rotation steps, each row followed by its count of steps:
The counts run from 0 to 294.
[154 147 127 167 126 128  98 121  80 124 119 107 117 117 138 160 110  83
 155 133 135  73 125  72 167 103 107 122  86 139 146 113 147 112 126 110
 156 119 124  87 131 205  92 165 125 149 121 112  74 121 180 119 110 128
 140 142 148 133 129]
68
[138 110 110 163 114 133 137 143  88 148 129 125 146 105 148 137 109 107
 129 174 122 109 187 173 132 112 109 143 141 172 121  95  94 107 134 135
 117  83 171  80 128 169 187 153 146 138  70 137 128  96 178 125 162  89
 141 129 149 164 125]
82
[ 94 103 160 106 196 108 124  91 135  84 137 106 122 185  97 132  87 142
 158 115 159 112 104  81 145 117 152 129 146 128 108 106 117 135 105  82
 128 121 124 168 138 153  73 148  95 102 147 117 124 109  89 111 110 121
 157 157 137 132 159]
127
[144 107 137 109 154 115 107  75 138 104  98 139 102 150 116 131 146 150
  92  89 106 170  83 168  95 142 124  96 132 115 130 149 112 131 151 111
  90 143 129 147  92  88 182  89 152 149  97 122 141 146 106 147 119 149
 138 138 121  91 188]
27
[105 123  89 151 125 113 145 103 109 153 152 173 162 141 164 139 123 118
 141 179 105  94 162 200 141 118 147 108 145 153  90  87 117 143 118 156
 151 103 174 121 145 144 156 149 151 133 120 160 167 111 139 118 169  93
  70 153 118 168 118]
4
[133  84 119 108 102 114 105 109 147 116 154 142 160 166 161 145 126 196
 107 141 107 181 112 154  90 126 147  77 158 167 147 176 144 149 119 127
 119 109 162 147 143  95 151 128 158 130 112 176 151 144 132 158 158 113
 103 125 101 107 142]
24
[ 76  99 110  58 192 111 131  89 131  55 113 145 143 155  98 138  98 137
 123 130 141 124  86 102 129 147 142 145 122 136 129 142  95 141 102 112
  88 148 151 168 129 119 131 110  98 154  81 157 147 170 119 130 142 120
 135  80 157 136 137]
115
[103 125 173 168 134 140 103 116 129 117 130 132 110 180 131 124 140 144
 142 101 124 183 135 134 156 129 161 106 159  89  90  90 145 129 132 105
 181 162 131 167  98 104 125 163 143 145 148  93 138 113  92 119 151 142
  92 159  88 139 127]
216
[140 223 148 123  94 103 144 125 105 120 143  88  91  82 129 153 159  77
 152 139 119 147 103  60 149 167 120 136 112  93 140 119 142  95 132  97
 122 150  95 134 123 151  69 137 103 142 145 130 119 152 121 158 132 146
 118 133 103 129  53]
58
[136 198 177 164 117 127 126 121  94 141  95  77 114  99 129 132 123  81
 150 131 133 124 124  87 136 156 134 147 119  92 102  81 108  86 149  83
 131 150  87 116 136 152  93 144 128 124 132  90 107  57 105 125  92 129
 131 171 102 126 125]
60
[178 117 131 145 134 174 129 156 109 150  93 141 153 128 118 116 109 120
 121  83 118  76 166 176 113 115  81 157 103 155 168 145 107 148 146 178
 112 144 126  96 151 133 162  84 123 106 117 117 102 155 149 111 117 127
 151 111 165 135 187]
172
[179 147 125 126 102 145 144 175 128 159 125 129 141  76 144  99 122 155
  91 117 133 106  75 134  98 120 108 106 128 149 151 158 137  89 107 153
  82 124 101 106 159 109 126 132 182 124 114 142  87 119 162 148  81 139
 167 113 135 108 162]
257
[110 138 103 158 126 130 103 107 149 162 135 128 136 171 158 135 123 103
 116 131 109  45 127 154 138 113 135  81 120 119  90 120 146 140 166 184
 173  86 146 103 134 169 134 125 147 103 135 114 143 113 157 109 124 126
  71 169 133 149 170]
2
[140 101 116 139 148 104 118 100 128 125 106 177 134 161 151 135 106 148
  96 135 131 151 115 221 130 113 136  76 149 151 127 139  93 152 144 140
 130 130 139 130 120 136 195 111 129 142 107 149 160 126 142 124 121  92
 118 107 141 130 188]
16
[ 75 102 150  92 162 119 133 111 137  81 139  97 142 189 115 140  97 152
 152 135 146 137 119  68 134 106 163 123 142 151 122 120 128 136  90  81
 155 125 136 173 144 148  68 168  91  90 161 141 132 125 106 111 139 112
 143 154 130 130 113]
128
[125 126 146 141 197 138 110 135 142 110  88 161 131 178 125 104 122 136
  84 137 120 127  55 153 154 111 178 129 153 137 107 121  67 136  91 140
 123 147 127 164 132 123 124 130 119 111 159 140 139  90 129 116 121 133
 105  90 145 153 181]
199
[101 104 114 128 149 108 109 125 142  91 147 150 147 182 154 137 147 162
 126 178 124 141  98 108 156 102 188 117 138 150 107 106 117 125  74 131
 147 111 154 169 129 127  92 176 139 128 168 144 154 110 117 145 164 152
  88 129 124 151  90]
207
[151 179 136 145 101 111 154 153  99 142 144 133 123  61 158 145 147 111
 146 160 124 151 152 135 164 105 162 142 143 120 155  87 119  89 109 105
 115 160  93 119 149 146 103 182 121 146 139 126 106 112 133 135 144 118
 128 115 138 167  36]
64
[151  96 127 103 133 125 112 102 108 115 132 194 137 161 148 154 100 153
 112 115 125 164 115 209 127 106 142  76 154 147 139 148 116 158 124 144
 137 135 139 145 125 140 189  99 122 136 117 142 152 178 163 133 180  89
 109 102 146 143 163]
17
[158 114 138 178  79 121 155 150 156 180 165 108 153 117 137 111 154 119
 151 133 133 109 195 154 102 100  88 129 109 130 138 117 156 121 160 137
 140 114 101  70 141 119 144 145 124 122 121  94 121  91 105 126 100 119
 161 202 106 127 129]
158
[117 123 122 151 130 102 104  93 146  74 134 187 144 170 135 112 138 145
 115 155 145 124 119 149 181  60 138  81 126 114 148  91  96 135 123 105
 150 152 109 128 136 153 138 180 114 181 121 110 142 113 115 139 143 158
 133 153 123 158 124]
219
[117 140 122  67  82  88 123  99 131 108 146 126 146 167 125 157 116 157
 131 129 133 172 106 110  98 158 141  92 157 116 137 146 143 150 132 134
  71 143 118 165 164 103 134  83 151 131 125 159 188 134  76 153 145  78
  95 170  98 125 107]
31
[100 125 153  76 149 133 143 147 143  80 127 120  84 138 125 128 127 151
 124  79 142 188  89 117 155 102 178 123 166 119 142 145 118 142 122 104
 133 160 108 183 122 122 113 136  90 106 158 117 131 185 103 127 134 147
 132  67 142 132  99]
123
[132 118 133 181 123  70  98  62 167 125 142 128 134 156 130 131 135 136
 141 148 124 125 131  85 148 117 100  75 116 101 115 134 165 140 153 111
 174 144 110 115 106 131  87 147 135 179 118 101 141  88 111 128  95 158
 128 173  97 112 133]
224
[111 123  99 110 210 135  94 111 150 118  90 174 145 158 112 122 144 123
 113 141 105  68  82 124 134 142 138 159  85 125 107 137  90 101  90 180
  80 135 135 146 145 102 115 112 145 125 110 136 140 136 131 136  97 168
 127 120 149 132 165]
192
[160 159 107  87 125 136 131 174 132 129 124 130  97  72 133 148 159 126
 108 125 103 105 120 122 128 133 148 183 133 136 115 131 138  68  91 172
  95 133 126 153 156  91 135 135 168 133 111 133  83 168 148 151 139 159
 133 109 142 126 104]
268
[126 136  96  99 164  82 113 135 126  95 142 141  81 118 150 173 143  71
 141 171 122 101 108  93 189 152 158 179 135 122 103 123 127  86 123 180
 134 115 121 164 129 133 154 111 125 129 150 138 124 151 121 125 138 118
  83 127 158 157  80]
280
[143 149 136 180 110 110 146 153  86 160 141  98 118  67 152 141 136  83
 162 168 117 156 182 119 141 169 116 155 143 133  99  94 135 114 140 108
 152  98 149 113  85 151 119 154 126 138 132 135 118  78 136 144 125 103
 125 126 102 124  86]
71
[131 143 125 110 116 122 130 160 109 150 116 115 141 110 127 127 101 119
  91 143 123  69 103 135  93 154 135 148 147 144  99 106 113  69  92 168
  81 118 120 135 178 122 123 123 181  94 114 142 108  81 124 123 113 109
 139 167 143 145 163]
264
[116  96 120 132 136 117 141 150 127 162 115 135 112 114 131 121 120 112
  99 107 129 131 160 206 107 126 143 140 140 124 120 120  96 115 181 200
 127 120 137  93 123 120 211  99 150 145  77 108 130 106 142 102 101 115
 135  88 146 145 176]
93
[104 123 120 146 136 114  82 149 160 125 132 124 121 168 172 144 137 128
  99 166 130  94  95  87 172 116 194 142 161 152 119 114 121  75  98 155
 171  67 150 130 143 146 151 169 149 124 117 141  94  71 151 123 131 136
 115 118 160 134 144]
284
[112 150 120  64  81 106  96  81 138  88 125 129 144 194 133 156 104 148
  97 131 140 158  68  99 104 148 115  71 119 127 165 163 144 153 139 134
  81 136 141 159 165 137 129  89 134 117 116 150 184 158 118 134 143  84
 107 141 118 142 126]
30
[124 111 131 125 188 143 103 141 111  96 116 174 129 168 140 129 124 141
  95 133 117 126  73 135 165 100 184 120 142 138 125 140  89 134  91 144
 141 147 139 177 130 124 118 138 117 109 161 133 146 143 135 113 156 145
  90  64 151 153 150]
200
[137 132 148 115 123 107  86  95 159 122 122  86 146 155 125 137 123 159
 116 118 142 140  70  50  89 140 153  98 129 116 142 166 158 118 111 116
 102 162  93 126 149 126  92 123 148 128 120 132 121  73  99 150  70 139
 150 145 113 103 138]
41
[108  89 133 154 202 125  84 102 140  98 125 136 122 200 117 133  97 138
 140 129 125 103  97  87 143 123 187 119 130 122 100 110 125 128  83 139
 160 124 140 175 114 136  97 150 143 105 159 112 125  97 112 110 130 139
  96 152 129 138 173]
205
[129 104 139 189 109  86 106  84 132 127 136 147 165 160 128 108 108 148
 138 180 135 126 123 127 136 120 104  64 136 105 122 112 132 148 146  89
 166 134 119 127 105 137  97 167 129 167 109 126 157  55 105 131  96 129
 137 172 108 125 146]
225
[104 129 114 114 169 148 100 156 122 120 110 134 133 172 138 147 127 134
 126 138  96 127 110  79 121 177 162 166 126 132  87 172 145 141  91 157
 142 123 149 185 141 103  90 108 144 108 163 178 155 141 122 129 149 138
  77  87 114 115 101]
195
[150 106 100  77 145  94 112  82 117  73 137 168 138 133 103 146 136 155
 139 125 138 162  94 110 109 137 135 122 137 133 176 146  87 119  83  92
  58 183 105 148 150 109 123 119 127 159 116 178 142 143 106 162 131 121
 140 120 151 130 109]
37
[116 123 112 112 147 131 124 154 110 139 110 154 177 165 111 125 111 146
 122 149 115  90 117 145  96 152 144 167 140 149 116 123  86 130  85 178
  75 123 154 161 174  91 131  93 149  96 139 154 167  89 105 130 162  92
  81 133 133 168 139]
187
[176 161 103  94 120 122 151 146  67 101 117 151 131  64 143 114  93 114
  95 143 123 111  71 163 112 158  85 137 129 150 132 117  87 107 104 139
  47 115 117 143 131 141 130 104 131 117 127 152 125 148 155 152 130 107
 160 102 156 138 159]
259
[159 135 136 159  95 134 160 150 152 156 129 133 122 111 150  91 143 109
 129 123 144 120 141 167 157  75  79 110 103 110 171 117 116 129 180 121
 155 118  93  66  99 124 129 156  95 131 141  86 108 138 148 111  80 159
 183 141 132 123 141]
152
[120 107 120 150 103 106 110 115 174 162 109 151 134 153 154 135 151 145
 110 121 114 150 130 206 123 122 164  76 161 101  96 154 154 134 169 183
 147 120 128 106 132  97 172 107 172 131 106 112 171 112 128 116  98 106
  97 143  92 131 167]
14
[176 137 135 107  85 121 153 149  86 140 135 161 135  40 114 130 111 149
 132 102 127 147 161 190  97 137  91 111 157 130 142 115 138 120 129 126
  74 197 100 116 136 109 139 100 156 147 115 110 126 160 127 149 136 118
 146 134 124 128 109]
248
[100  67  84 105 147 103 128 115 135 140 135 117 108 103 123 160 141 108
 162 143 128 127 171 134  92 168 130 164 147 132  97 155 159 145 168 197
 100  98 163 112  96 112 173  61 168 146  88 123 146 143 113 118 129  99
 104 122 129 125 135]
98
[143 126 125 124 152 175 108 158 133 157 106 104 107 151 119 126 132 122
 117  85 112  94 100 124  98 154 128 173  95 108 116 165 145 123 127 207
 106 111 129 160 140 100 116  58 146  77 150 113 140 165 131 123 112 143
  86 137 127 130 166]
184
[133 111 125  78 121  94 104  91 133  79 126 162 153 154 119 153 121 178
 101 127 142 141  83 122 124  96 160  95 138 145 188 154 103 118  91 112
  66 182  99 140 180 137 144 141 143 156 110 149 124 139 104 154 124 129
 149 125 152 131 131]
36
